Rotation paths and how fast each direction turns (degrees each step):
Each turn is a multiple of 5 degrees from 10 to 175, or 0.
Each row of a path follows its step; steps can be skipped.
path 1
step 0: -0.30; +0.34; -0.99; +1.78; +0.93; +3.72; +0.49; -2.42; -0.54; -1.92; +2.38; -3.04; -0.85; +0.34; -0.76; -2.33; +5.06; +1.71; -3.37; -0.20; -1.73; +1.59; -0.01; -0.98; -0.95; -1.77; +2.22; -3.58; +1.38; +1.98; +2.20; -0.72; -0.50; +2.94; +0.87; +2.79; +0.39; +1.23; -2.16; -0.68; +1.48; +2.82; +0.02; -0.50; -1.84; -0.40; -0.39; +0.45; +0.52; +0.34; -2.18; +2.98; +1.05; -0.55; +3.26; -2.49; -0.62; -3.68; +1.05; +2.45; +2.64; +2.77; -2.03; +0.18
step 1: -1.21; -4.58; +1.96; -2.40; +1.03; -0.06; +1.58; -0.91; -1.08; -0.26; -0.21; -0.67; +0.29; +0.08; +0.00; +2.72; -1.07; -1.17; +0.96; -1.45; -0.63; +0.82; -0.43; +3.17; -0.86; -1.56; -2.14; +3.20; -0.63; +2.33; +1.24; +3.45; -3.98; -1.89; -4.32; +1.26; -3.28; +0.42; +0.52; +2.94; +2.94; -2.95; +2.28; -0.70; -2.47; -0.06; -0.36; -1.35; +0.02; -1.98; -2.84; +2.16; -1.85; -2.58; -1.29; -2.30; +2.34; -1.68; -1.16; +2.17; -1.03; -0.09; -0.12; +0.87
step 2: -1.54; +1.10; +1.15; +2.42; +2.62; +0.74; -2.45; -2.32; -1.96; +2.42; +0.62; -3.58; -1.98; +1.62; +1.20; -1.62; +3.67; +1.56; -4.00; +3.28; -2.20; -2.10; -2.31; +1.28; +0.46; -1.39; -0.57; +0.69; +2.85; +0.76; +1.02; -0.17; -1.65; -1.37; -0.48; +3.53; -1.57; -1.82; +0.09; +0.95; -0.28; +2.03; -2.59; +3.06; +1.46; +0.08; +1.69; -1.37; +1.48; +2.02; +1.83; +0.13; +4.11; +0.47; +3.39; -0.84; +2.23; -1.95; +0.78; +0.49; -1.31; +0.30; -1.58; -1.31
step 3: -0.04; -1.78; -0.50; -0.42; +2.56; -0.49; +1.41; +1.63; +1.42; +2.41; +2.02; -0.48; +1.67; +0.20; -3.97; +2.26; +1.12; -0.12; -1.04; -2.22; -2.52; +0.66; +0.81; +1.57; -0.83; +0.92; +0.03; -0.87; -0.58; +4.84; +2.70; +2.06; -1.24; +0.09; +0.07; -1.01; -2.14; +0.99; +2.85; +1.35; -1.28; +2.64; +1.22; -0.12; -1.59; +1.37; +3.49; -0.08; +0.56; -0.83; -4.05; +2.65; -3.15; -2.10; +2.77; -1.88; -1.98; +1.03; -4.59; +3.44; +0.40; +1.99; +0.35; +0.60
step 4: +0.21; -2.73; -0.14; -1.88; +1.27; +2.62; -0.24; +2.13; +0.38; -2.95; -0.47; -1.41; -1.75; +2.44; -1.15; -0.87; -0.18; +4.81; -2.28; +1.59; -1.47; +1.09; -4.12; +0.58; -0.32; -1.32; +0.97; +2.52; -0.61; -1.11; -0.02; +0.81; -2.65; -1.93; -1.04; +1.21; -2.02; -3.10; -2.98; +4.92; +0.47; +0.55; -0.35; -0.36; +0.98; -1.81; -1.02; -0.24; +1.92; +0.83; +2.09; +2.40; +5.55; -1.36; +0.25; +1.06; +2.03; -0.42; -1.73; +2.31; -0.53; -0.18; -0.66; +2.08
step 5: +2.93; -2.45; +0.84; +0.80; +0.13; +0.48; -0.84; -2.91; -3.72; +0.00; +2.93; -0.88; +1.06; +0.38; -2.07; +0.34; +1.90; -0.02; -1.77; -0.61; -4.06; -0.78; +1.16; +1.54; -0.56; -1.17; -2.20; +0.37; +2.03; +0.86; +2.35; -0.12; -1.01; +1.50; -0.64; -5.63; -1.88; +0.85; +1.08; -0.46; +2.48; +3.35; -1.28; -0.60; -0.81; -0.78; +4.20; -0.04; +0.76; +0.16; -1.68; +0.47; +0.52; +3.66; +2.04; -5.24; -0.04; -2.39; -0.13; +0.48; +0.98; +2.70; +0.95; +0.65
step 6: -1.78; -0.57; -2.99; -3.52; +1.92; +2.36; +4.26; +0.41; +1.40; -1.11; +0.40; -1.85; +0.21; +1.94; +1.71; -1.74; +1.83; -1.21; -1.71; -1.74; -0.29; +2.27; +0.85; +1.83; -4.62; -2.00; +0.37; -0.70; +0.46; +0.92; -1.20; +0.35; -3.54; +0.43; -0.19; +4.30; +0.04; -1.47; -1.70; +2.23; +1.54; -0.75; -0.18; -1.62; -2.20; -1.06; -0.69; -2.08; +1.78; +1.67; -2.59; +1.35; +1.79; -3.70; +2.03; -0.47; +1.55; -0.29; -1.26; +2.37; +0.97; +3.88; -2.51; +0.13
step 7: -1.17; -3.87; +3.99; -0.08; +2.25; +1.69; -2.65; -3.99; -3.81; +1.83; +1.36; -0.88; -2.56; -0.24; -1.84; +2.28; +0.07; +0.14; -1.57; +0.98; -2.30; -1.93; -3.91; -2.02; -0.53; -1.52; -3.35; +1.73; -0.09; +2.33; +3.16; -0.90; -3.51; -0.36; -2.76; +0.17; -1.56; +1.10; -1.81; +2.90; +1.02; -0.83; +1.85; +2.08; -0.71; -0.49; +0.43; -1.82; -0.72; +2.44; -0.57; +2.19; -1.28; +2.18; -0.85; -1.60; +0.55; -1.22; -1.00; -0.07; +0.37; -1.01; +1.34; -0.32
step 8: +2.38; +1.28; -0.39; +2.51; +2.02; -0.58; +1.39; -0.86; -0.85; +2.03; +1.12; -2.32; +0.14; +2.36; -1.51; -0.94; +1.45; -1.19; -4.38; +0.62; -1.73; +0.57; +1.42; +5.64; -2.19; +1.19; +1.08; -0.49; +3.87; +2.45; -0.33; +1.89; -2.14; -2.03; -1.72; +1.39; +1.56; -0.87; +1.40; +1.65; -0.98; +2.93; -0.14; +0.04; +0.51; -0.62; +0.71; +2.69; +2.69; +0.21; -2.12; -0.97; +3.07; -3.87; +1.45; -1.18; -0.18; -1.42; -1.42; +1.99; -1.82; +1.48; -2.02; -3.03
step 9: -2.41; -3.44; -1.30; -1.80; +2.49; +1.40; -1.63; +1.64; +1.51; -1.77; -0.56; +0.89; -2.00; -1.29; -1.50; +2.59; +2.61; +3.07; +1.64; -0.19; -4.48; -1.25; -1.30; -1.29; +0.01; -2.09; +1.26; +0.75; -2.11; +1.79; +1.65; +0.46; -3.20; +0.12; -1.03; +0.91; -3.29; +0.26; -0.78; +0.28; -0.51; +0.93; +0.32; +1.64; +0.28; -2.98; +0.81; +0.06; +0.92; +1.21; -3.74; +6.89; -0.86; -0.26; +3.28; -0.56; -1.79; +0.53; -1.52; +1.32; +0.15; +0.26; -1.23; +0.18
step 11: -0.72; -3.17; -0.05; -2.53; +0.82; -0.10; -0.16; -1.65; +0.32; +0.23; -0.28; -2.99; +0.53; -2.70; -0.44; -1.54; +3.74; +1.27; -2.38; -0.71; -3.32; +1.25; +0.16; +2.64; -1.03; -4.77; -0.56; -0.61; -0.09; -1.19; +1.47; +1.29; +0.29; +0.86; -1.24; +1.21; -2.87; +0.74; +3.26; -0.62; +0.50; +1.58; -3.87; -0.42; -1.08; -1.27; +2.11; -0.05; -1.57; +2.07; -5.33; +1.34; +2.21; +0.84; -0.12; -4.03; +1.10; -0.60; -0.95; +0.65; +0.99; +2.11; -3.73; +0.53
Speeds:
+0.42; -0.75; +0.29; -0.85; +0.51; -0.46; +0.70; -0.63; -0.19; -0.08; -0.31; +0.30; -0.47; +0.45; +0.01; -0.44; -0.33; +0.29; -0.55; -0.60; -0.63; +0.19; -0.62; -0.19; +0.26; +0.26; -0.10; +0.12; +0.89; +0.65; +1.08; +0.20; -0.09; -0.31; +0.19; +1.00; -0.67; -0.20; -0.42; -0.08; +0.38; +0.29; -0.44; -0.29; +0.04; -0.12; +0.08; +0.85; +0.57; -0.34; +0.14; +0.14; -0.42; +0.00; +0.64; -0.32; +0.03; +0.16; -0.43; -1.10; -0.15; +0.72; -0.46; +0.15 : 0
+0.30; -0.09; -0.28; -0.53; +0.11; -0.28; +0.51; +0.74; +0.35; +0.43; +0.16; +0.18; +0.50; +0.15; -0.20; -0.25; -0.24; +0.22; -0.74; -0.17; +0.06; +0.25; -0.11; -0.47; -0.31; +0.12; -0.74; +0.10; -0.55; -0.26; -0.01; -0.19; +0.51; +0.14; +0.87; -0.79; -0.32; -0.94; +0.30; +0.71; -0.01; +0.00; -1.02; -0.38; -0.32; +0.19; +0.82; -0.78; +0.19; +0.47; +0.73; -0.31; +0.55; +0.98; -0.41; -0.16; +0.23; +0.52; -0.62; +0.29; +0.31; +0.60; +0.37; +0.85 : 45
-0.26; +0.24; +0.24; +0.10; +0.70; +0.61; +0.51; +0.15; +0.60; -0.52; +0.29; -0.52; +0.01; -0.13; +0.49; +0.62; -0.07; +0.25; -1.01; -0.64; +0.31; -0.12; -0.44; +0.05; +0.15; +0.20; -0.64; +0.59; -1.17; +0.38; +0.08; -0.20; +0.13; -0.31; -0.07; -0.05; -0.10; -0.13; -0.31; -0.40; -0.61; +0.15; +1.18; -1.23; +0.16; +0.58; -1.26; -0.13; +0.09; -0.16; -0.31; +0.19; -0.23; +0.59; +0.53; +0.16; -0.05; +0.15; +0.07; -0.24; +0.78; -0.14; +0.22; +0.04 : 120
+0.56; +0.94; -0.87; -0.62; +0.47; -0.44; +0.25; +0.35; -0.39; -0.01; -1.18; -0.62; +0.43; +0.34; +0.07; -0.85; -0.16; +0.64; +0.04; -0.12; +0.20; +0.18; +0.24; +0.37; -0.39; +0.05; +0.04; +0.15; +0.01; +0.18; -0.28; -0.38; +0.12; -1.12; +0.26; +0.38; +0.82; -0.20; -0.56; +0.17; +0.43; +0.63; +0.84; +0.42; +0.33; +0.49; -0.07; -0.19; -0.26; +0.24; +0.97; +0.45; -0.09; +0.01; -0.15; -0.17; +0.38; -0.79; +0.18; +0.50; +0.10; +0.10; -0.58; -0.53 : 170
+0.18; -0.07; -0.36; +0.75; +0.12; +0.40; -0.81; +0.17; -0.39; +0.35; -0.78; -0.31; -0.11; -0.29; +0.31; +0.43; -0.86; +0.37; +0.20; -0.64; +0.21; -0.51; -0.73; +0.54; -0.68; -0.77; +0.12; +0.77; +0.45; +0.41; +0.83; -0.26; +0.44; +0.39; +0.63; -0.72; +0.31; -0.20; +0.63; -0.13; +0.77; +0.23; -0.62; -0.65; -0.35; -0.56; -0.11; -0.32; -0.22; -0.14; -0.29; +0.45; -1.26; -0.21; -0.24; +0.26; +0.11; +0.29; -0.29; +0.15; +0.02; -0.18; -0.06; -0.36 : 170
-0.53; +0.06; +0.18; -0.47; -0.29; +0.35; +0.22; -1.20; -1.56; -0.21; +0.50; +0.10; +0.53; +0.59; +0.23; -0.12; -0.82; +0.81; +0.32; +0.31; +0.04; -0.66; +0.56; +0.16; +0.69; -0.02; -0.40; +0.44; -0.79; -0.27; +0.63; -0.21; -0.01; -0.07; -0.01; -0.22; +0.00; -0.82; -0.03; +0.29; -0.10; +0.19; -0.50; +0.86; -0.08; +0.53; -0.71; +0.28; +0.52; -0.11; -0.20; +0.21; +0.22; +0.00; -0.32; +0.86; +0.21; +0.35; +0.00; +0.29; -0.30; -0.18; +0.33; -0.24 : 130
